(in the rows, 128 means zero)
A: several groups of rows, each row roughly a mix of its group's hidden directions
A (99 x 17)
[[135 117  64 136  69 122 148 114 149 137 116 133 134 172 101  78 121]
 [120 114 166  65 131  59  95 119 114 117 118 139 103 134  96 107 143]
 [119 142 173 162 147 159  94  99 112 108  98 101 144  79 158 169 139]
 [100 116 174 134 146 161 129  86 110 152 127 165 107 164 117 178  88]
 [130  95 132 159  84 161 115  65 104 117  84  86 123 126 145 145 146]
 [126 123 126  90  84  70 145 144 127 109 113  70 133 108 134  85 159]
 [119 133 173  75 149  84 117 128 151 125 140  90 175 114  86 102 137]
 [108 135 131 188 164 163 113 103 129 121 138 173 138 148 124 193 119]
 [149 150  73 118 134 136 109 159 128  87 125 110 140  72 145  78 159]
 [156 106  91  89  88  92 160 163 133 140 133  96 111 133 130  70 146]
 [115 114 161  65 125  47 138 153 131 135 136 122 113 137  97 114 143]
 [115 140  95 110 126  86 166 166 143 138 164 177 113 177 110 105 105]
 [170 101  61 133  95 122 124 130 154 132 126 108 151 141  99  77 160]
 [170 111  78 117 114  99 117 156 119  95 134  94 123 103 146  88 181]
 [140 162 109  93 145 125  92 130 118  83 125 107 146  78 146  63 134]
 [145 164 136 151 152 196 101 127 155 165 113 147 160  99 120 114  88]
 [113 137 173 108 134 114  86  75 108 134 113 177 105 165 114 118  86]
 [148 122  81 116 125 175  93  84 127  98 113 102 161 109 108  76 138]
 [166 153 183 123 153 149  71 123 120 154 104 125 125  84 158 108 107]
 [ 87 162 184 137 139 127 140 124 101 129 124 161  95 132 170 167  84]
 [123 110 135 166 163 177 127 115 131 156 142 175 120 155 106 193 115]
 [146 132 100 131 120 125 171 207 164 155 140  97 142  92 129 122 151]
 [108 112 150 163 140 175 154 142 144 170 122 146 123 125 109 206 123]
 [133 117 146 174 103 159 145 129 119 134 101  72 129  91 174 173 151]
 [134 150 127  79 132 106  96 127 116  85 115  91 142  78 137  69 146]
 [190 137  77 152 122 147 103 172 147 148 116 133 125  91 144  87 146]
 [130 106 145  71  97  79 119 119 114 110 104  76 122 108 118  88 159]
 [187 140 122 150 144 166  89 154 165 178 116 143 147  97 117 102 121]
 [ 88 124  72 118  97 144 173 121 160 119 125 119 165 145  72 110 126]
 [155 103 130 114 140 109 143 168 161 142 154  69 169 101 104 130 174]
 [187  96  72 127  97 138 117 130 144 141 122  95 141 127 116  73 156]
 [137 113  77 138 111 119 166 157 124  91 148  71 140 110 154 128 178]
 [115 119 160 130 181 149 139 103 133 139 181 148 151 175 106 170  98]
 [ 95 121 196 126 165 137 118  97 126 146 135 153 132 149  99 186 104]
 [178 108  74 185 124 181 108 126 117 127 122 132 113 119 160 138 152]
 [132 118 145  71  88  81 147 145 129 133 112  72 124 110 128  79 142]
 [149 141  82 182 100 152  95  87 113  87 106 120 139 127 167 105 140]
 [155 109  96 125  69 110 138 112 128 157 116 146  97 183 127  78 108]
 [132 115 184 138 133 146 148 150 108 154 120  88 103  93 174 184 134]
 [ 85 125 193 100 141 106 153  94 131 139 150 122 147 171 103 153  93]
 [139  97 154 143 110 156 141  97 121 188 123 152  97 183 121 152  90]
 [168  73  90 112  95 143 146 136 142 150 124  73 137 125 102 106 166]
 [108 100 116 143  69 154 148  67  95 118  96 112 102 161 144 138 118]
 [ 77 151 110 146 136 111 191 175 138 110 162 143 132 138 137 174 128]
 [123 107 134 171  94 158 109  68 110 106  85  87 137 117 143 156 152]
 [128 100  64 121  78 137 159 120 155 135 120 106 151 151  82  91 140]
 [116 158 104 153 148 114 171 201 156 120 164 125 152 105 144 154 144]
 [139 128  58 134 135 124 141 163 165 107 155 112 174 119  96 106 166]
 [113 173 126 157 124 165  89  98 124 129  89 188 116 124 139 116  82]
 [174 107  78  90 111 141 120 143 117 121 121  94 117  96 134  65 155]
 [134 124 185 136 158 146 131 149 104 135 130  97 110  83 176 184 140]
 [113 160  73 122 119 119 121 113 149 107 134 174 151 161  94  71 102]
 [131  99 129 147 175 173 150 118 136 145 178 137 148 165 104 184 120]
 [105  92 127  92 112  66 164 136 102  94 148  97 102 147 130 144 167]
 [132 116 101 173 141 160  78  97 109 111 109 189 100 138 121 163 140]
 [149 123 106  91  86  89 170 162 138 141 137  84 128 132 142  68 130]
 [ 92 139 147 164 140 181 155  81 127 126 141 124 157 155 138 173  88]
 [138 108 155 152 124 174 144 103 128 188 129 152 110 173 127 160  82]
 [126  88  71 106 117 114 169 152 153 122 158 109 146 148  77 122 165]
 [120 123  65 134  79 130 142  90 118 109 121 150 115 183 126  86 109]
 [123 148 127  84 115  79 142 154 134  96 132  74 153  95 139  78 148]
 [153  98 132 146 119 163  92  89 123 115  96  70 153  89 127 136 170]
 [137  86 161 126 108 141 139  95 119 184 120 147  93 184 112 151  97]
 [134 182 132 147 118 151 104 143 129 152  90 174 104  99 161  96  82]
 [138  91 129 138 170 178 138 117 133 162 165 158 125 166  97 177 113]
 [135 137  66 137 105 122 141 129 108  68 137  92 134 116 174  91 155]
 [128 157 107 105 156 127 147 181 149 105 151  88 168  73 134 104 148]
 [178 140  77 159 124 163  85 149 130 132 100 149 114  88 149  93 141]
 [148 144 190 154 159 131  85 127 106 129 115 121 115  88 182 163 132]
 [137 134 109  92  88  82 158 170 139 128 121  82 128 104 140  74 146]
 [169 154  71 154 118 164  96 138 123 120 108 146 118  98 165  78 124]
 [150 129  97 140 126 142 170 197 161 148 144  88 154  90 135 128 154]
 [153 134 109  83 117  69  96 146 124 104 121 118 119 109 126  61 156]
 [132  74  78 126 113 148 169 129 116 103 146  75 129 128 125 150 177]
 [ 92 136 178 116 132 105 107  59 110 112 126 151 132 176 114 133  94]
 [136 129 122  82  96  76 170 165 140 134 142  81 134 129 134  76 134]
 [ 91  94 165 111 142 114 169 109 124 111 159  82 152 149 109 181 147]
 [123 142 160 137 101 125 178 154 149 195 132 139 118 161 141 132  75]
 [140  99 146 121 132 108 166 192 161 185 144 118 125 123  98 162 149]
 [114 169 123 117  95  73 117 150 128  92  93 108 132  86 155  81 144]
 [133 122 182 133  95 104 129 112 109 173 101 150  75 161 155 139  92]
 [131  72 146 123 142 138 138 125 110 115 135  72 126 105 124 185 183]
 [105 158  92 130  89  89 189 156 130 103 149 112 130 148 167  98 116]
 [110 134 122 193 160 163 121 111 132 119 143 172 140 151 126 194 124]
 [114  91 166 144 125 130 116  78 114 150 117 158 103 179 103 181 117]
 [101 132 151 160 145 171 135  66 129 109 145 103 180 151 129 164 108]
 [115 156 142 161 153 200 116  80 137 125 127 123 175 122 133 141  89]
 [144 124 135  63  94  89 138 145 126 138 115  86 115 110 130  62 130]
 [136  95 128  80 125  76 168 156 124 117 165  73 131 134 126 118 164]
 [113  97 161 136 120 116 106  93 113 151 105 180  86 168  97 171 122]
 [105 125 158 124 137 143 104  52  89 107 123 157 109 170 134 142  93]
 [144 136  82 189 117 193 158 136 127 141 136 135 122 136 173 145 107]
 [129 151  97 123  90  88 166 188 149 122 125  94 139  98 150  90 146]
 [113 111 172 152 140 146 109  72 114 147 123 164 113 175 115 176 102]
 [165 105  85 112  71 107 145 127 118 128 119  89 111 143 151  68 143]
 [156 137 100 123 121 118 145 211 163 164 124 123 125  84 125 105 147]
 [121 108  81 140 106 178 118  71 114  82 108  90 152 117 121 117 150]
 [108  72  98  89 133 154 147  96 112  95 142  91 138 132  83 143 163]
 [107 135 165 133 161 118 168 188 135 138 153 113 128  98 145 190 142]]
which group is each row in? (one row of each group first)
[138 119 135  72  83  81 141 144 126 135 108  84 115 113 130  68 137] -> (70)
[106 111  66 108  90 131 173 125 154 129 132 127 147 162  75  96 124] -> (45)
[142 103  90 107 102  77 145 130  94  85 149 106  97 153 160 102 159] -> (68)

[103 122 166 123 140 144  97  57  94 116 117 163 106 165 122 147  95] -> (68)
[120 120 181 101 136  89 149  98 138 147 167 111 156 187 111 125  96] -> (68)
[171 126 125 112 144 173  70  86 100 113 112 112 127  98 148  84 124] -> (45)
[145 109 123  95 116  78 102 171 120 144 102 164  68 111 111 112 156] -> (68)
[112 166 144 141  68  83 121 139 127 138  71 145  97 115 157  99 112] -> (70)
[151 119 131 162 163 212 114 101 136 141 135 105 167 112 127 157 123] -> (68)
[155 135 196 141 148 117  98 136 100 151 122 134  88 111 185 156 120] -> (45)
[178 109  89  99 140 133  98 139 154 134 136 109 160 111  88  71 156] -> (45)
[ 70 135 182 100 134 117 150  85 110 123 137 142 125 169 117 151  83] -> (68)
[135  96 125 118  81 140 112  58  98 132  94 132  96 170 126 104 111] -> (45)
[125  67 135 119 101 154 131  72  89 116 107  84 105 137 125 156 155] -> (45)
